(in the rows, 128 means zero)
The rows of A fall into several groups, and each row is roughly a mix of its group's hidden directions.
A (130 x 12):
[[150 131 103  94  94 135 133 109  91 120 126 159]
 [123  92 129 154 133 102 154 163  97 107 113 130]
 [146 150 163 122 128 170 139  96 130 125  94 134]
 [148 107  99  77 121 147 137 103 136 138 144 148]
 [134 117 162 139 160 127 178 103 110 128 128 145]
 [122  91 114 129 151 119  98  99 148 142 165 111]
 [116 140 138 141 154 105  96  98 126 153 155  95]
 [112 165 128 134  86 154  98 110 158 134 126 122]
 [162 119 137  79 140 143 121 124 120 134 148 168]
 [142 133 139 104 135 145 160 145  91 117 100 165]
 [115  76 149 143 142 112 166 143 108 121 134 119]
 [129 128 143 145 153  87 136 147  84 150 150 125]
 [118  79 114 124 138 137 152  86 155 117 139 123]
 [145 105 131  97 137  93 128 113 102 137 174 129]
 [121 112 116 121 101 112  67 118 143 143 133 108]
 [119 107 149 142 145 120 115 117 153 103 157  80]
 [132 172 119 123 139 121  93 131 154 144 165 107]
 [113 122 156 165 131 112 164 160  97 124 112 122]
 [131 107 153 134 159 110 112 135 160 135 155  86]
 [129  99 150 139 122 102 145 167  85 118 111 128]
 [101  95 110 104  99 113 112 150  91 133 111 124]
 [108 147 123 133  84 137 148 153 106 127  88 144]
 [102 133 139 157 114 137  90 100 171 142 130 123]
 [123 102 146 115 132  98 100 151  81 147 132 112]
 [119 103  99 105 115 104 121 142  77 134 130 149]
 [140 126 123  99 162 137 159 123 151 106  88 147]
 [117 104 148 156 161 101 153 144 108 125 157 108]
 [144 135 170 129 135 126 154  84 147 143 155 141]
 [120 102  90 102  94 135 130 153 124 102 104 145]
 [147 133 120 113 123 132 147 191 119 129 104 152]
 [ 98 147 126 158 151 113 130  98 141 139 166 104]
 [114 132 120 115 118 117 119 168  79 108  99 145]
 [120 170 171 149 120 118 106 130 114 138 119  95]
 [132 149 159 133 103 155 130 133 152 114  85 156]
 [128 134 158 130 123 130 158 123 165 116  84 157]
 [102 122 106 167 113 108 109 136 159 132 137  91]
 [155 165 125 109 121 170 142 126 126 124 100 158]
 [134 142 172 142 156 135 109 151 146 122 137  88]
 [126 119 159 142 167  96 125 139  84 133 144 124]
 [167 145 136 114 100 160 155  98 124 130 135 154]
 [140 167 124  98  93 161 121 131 144 129 106 152]
 [144 136 129 115 127 127 160 174 136 103  90 151]
 [151 102 126  85 110 162 131 129 125 103 100 145]
 [117  99  86 132 114 123 125 173  96 124 122 118]
 [147 135 155 145 152 134 176 146 130 116 119 164]
 [115 119  95 102 141  96 105 117  92 151 142 109]
 [138  71 156 115 133 133 163 131 122 129 107 140]
 [128 143 137 177 166 111 158 114 119 151 124 133]
 [130 143 160 149 164 103 146 139  83 135 132 136]
 [136  99 104 131 155 137 156 117 158 121 166 153]
 [140 131 162 166 160 103 129 125 122 154 156 109]
 [114 168 129 151 133 135 116  94 149 164 145 150]
 [142 158 137 108 116 160  87 121 169 124 129 118]
 [122  83 130 123 150  97 137 130 102 145 167 117]
 [146 140 132 123 144 119 170 160 117  79 126 121]
 [110 142 125 145 105 124 109 120 186 143 151 110]
 [172 140 140 119 105 156 140 157 126 117  97 152]
 [148 124 121  85 114 103 100 153  90 128 138 138]
 [126 145  97 144 131 167 128  87 159 122 105 127]
 [130 163  97  90 103 125  99 159 121 133 132 129]
 [133  83 130 115 145  86 157 144 122 136 155 131]
 [134 141 106 105  85 158  98 116 150 129 104 138]
 [121 150 109 124 113 171 109 109 130 122  80 142]
 [140  89 132  91 122 145 162 123 106 105 106 140]
 [115 114 129 162 128 134 180 136 140  99  98 134]
 [125 112 177 158 135 110 168 134 109 125 116 115]
 [130 101 113 162 110 133 114 127 136 129 146  72]
 [117 141 122 117 140 132  85 103 166 136 161 104]
 [122 103 153 153 124 127 132 139  84 117  83 135]
 [136 112 161 142 171 114 163 146 120 123 149 150]
 [126 155 139 151 115 134 157 164 153 107  93 142]
 [126  92 122 136 147  90 133 159  85 121 139 121]
 [127 155 119 111 104 158  80 118 161 129 118 119]
 [116 124 116 155 121  88 144 164  86 140 124 118]
 [125 166 159 138  89 144 102 133 132 127  99 110]
 [105 162 127 151  96 145 133 122 167 119 101 111]
 [133  98 117 153 165 101 167 136 106 121 144 134]
 [123 161 149 163 156 121 136 109 143 137 167 110]
 [137 110 165 157 153 132 117 119 161 121 162 107]
 [134 139 102  93  89 155 115 122 151 102 104 128]
 [105 107  78 155 124 142 149  98 118 140 144 123]
 [144 143 138 125 133 153 157 153 160 116  83 146]
 [114 112 175 148 121 124 149 105 103 139 102 103]
 [116 187 126 131 130 134  95 118 158 143 145 126]
 [138 154 150 105 150 136 137  86 116 162 150 144]
 [124  66 116 156 131 116 143 128 133 113 124  99]
 [123  74 116 132 110 140 144 135 129  95  95 137]
 [136 106  87  90 112 142  87 132 123 121 123 113]
 [150 121 132 105 127 126  85 124 166 108 121  90]
 [128 127 101 128  89 150 132 125 139 114  72 129]
 [123  82  99 118  97 150 111 122 138 110  98 123]
 [140 180 151 104 101 157 120 127 136 136 107 130]
 [133 145 115  92  96 154 103 144 163 106 118 122]
 [128  92 149 158 130 122 160 153 152 160 147 124]
 [157 104 130  84 167 128 134  98 124 127 147 122]
 [155 152 131 131 143 133 110 144 171 125 153  88]
 [159 155 110 110  89 147 102 113 158 137 122 137]
 [152  94 102 113 116 165 122 126 151  97 104 131]
 [112  89 145 137 173  98 130 124 121 136 159 128]
 [128 133 139 144 173 106 170 114 100 138 149 135]
 [ 92  97 133 142 133 100 129 125  78 130 147 124]
 [107  76 113 146 155 106 138 120 128 125 154 106]
 [146 117 140 158 130 133 179 159 121 100 113 118]
 [140 133 123 100 164 133 158 153  87 116 119 150]
 [136 124 139 159 147 144 166 116 170  99 116 138]
 [124 106  99 126 107 109 120 178 117 161 129 145]
 [143 157 122 125  89 120 131 153  97 148 150 161]
 [149 119 123 107 134 147 179 137 103 115 108 159]
 [ 97 143 108 156 104 139 124  98 159 118 120  95]
 [110  97 106  95  95 109 161 136 103 135 127 138]
 [124 139 118 127 111 126 155 172 109 116  93 165]
 [127  96 131 140 113 133 152 146 124 102  72 130]
 [ 96 139 109 128  71 135 111 139 110 139 107 117]
 [151 131 122 120 167 125 119 150 149 153 169 101]
 [138  95 141 140 153 108 161 162  98 117 145 116]
 [146 140 123  87 117 132  74 116 133 131 145 105]
 [129 111 171 146 150 124 171 105 102 133 119 135]
 [134  99 142 143 152 152 134  82 167 120 136 135]
 [159 168 120 108 129 173 117 108 145 142 119 141]
 [123 142 110  95 108 132  82 118 124 158 159 136]
 [112  88 142 135 151  95 147 158 100 133 147 121]
 [134  99 119 102 129 124 154 158 102 122 107 171]
 [139 119  99  78 101 135 133 159 105 114 128 143]
 [114 120 136 193 142 108 121 123 139 138 133 100]
 [135 157 108 114  97 160 112 103 105 142 115 159]
 [121 112 159 139 137 140 173 147 129 115  87 148]
 [128 133 136 130 109 143 153 148 133  95  73 148]
 [109 163 124 142 108 129  87 102 132 159 137 104]
 [149 164 118 102 100 127  96  95 115 125 150 135]
 [ 94 131 133 174 123 150 121 101 161 143 114 116]]

One row of each group comes first, with its name. Which group is each row after those in?
[118 114 102 125 138  85 110 138 111 143 174 113] -> J
[111 120 143 181 144  97 147 144 100 126 118 115] -> W
[111  78  94  98 120 127 141 144 126 106 148 136] -> N

[143 143  83 122 144 153 123  90 150 134 151 109] -> J
[123 114 138 126 127 108 164 149  73 124 108 145] -> W
[125  66 128 124 124 131 107 121 154 137 112 100] -> J
[ 98 130 106 122  77 138  93 119 133 131 113 105] -> N
[111 152  75 107 102 127 123 124 106 154 143 136] -> N
[123 137 114 120  91 162 109 101 173 134 113 123] -> W
[132 146 109 109 137 137 108 100 171 144 168 118] -> W
[134 184  82 121 138 133 139 120 129 146 141 136] -> W
[111 135 113 127 133 106  95 111 112 152 163  87] -> N
[166 136 160  97 151 129 140 154 115 119 129 162] -> N
[148 171 111 128 110 153 122  92 165 122 130 128] -> J
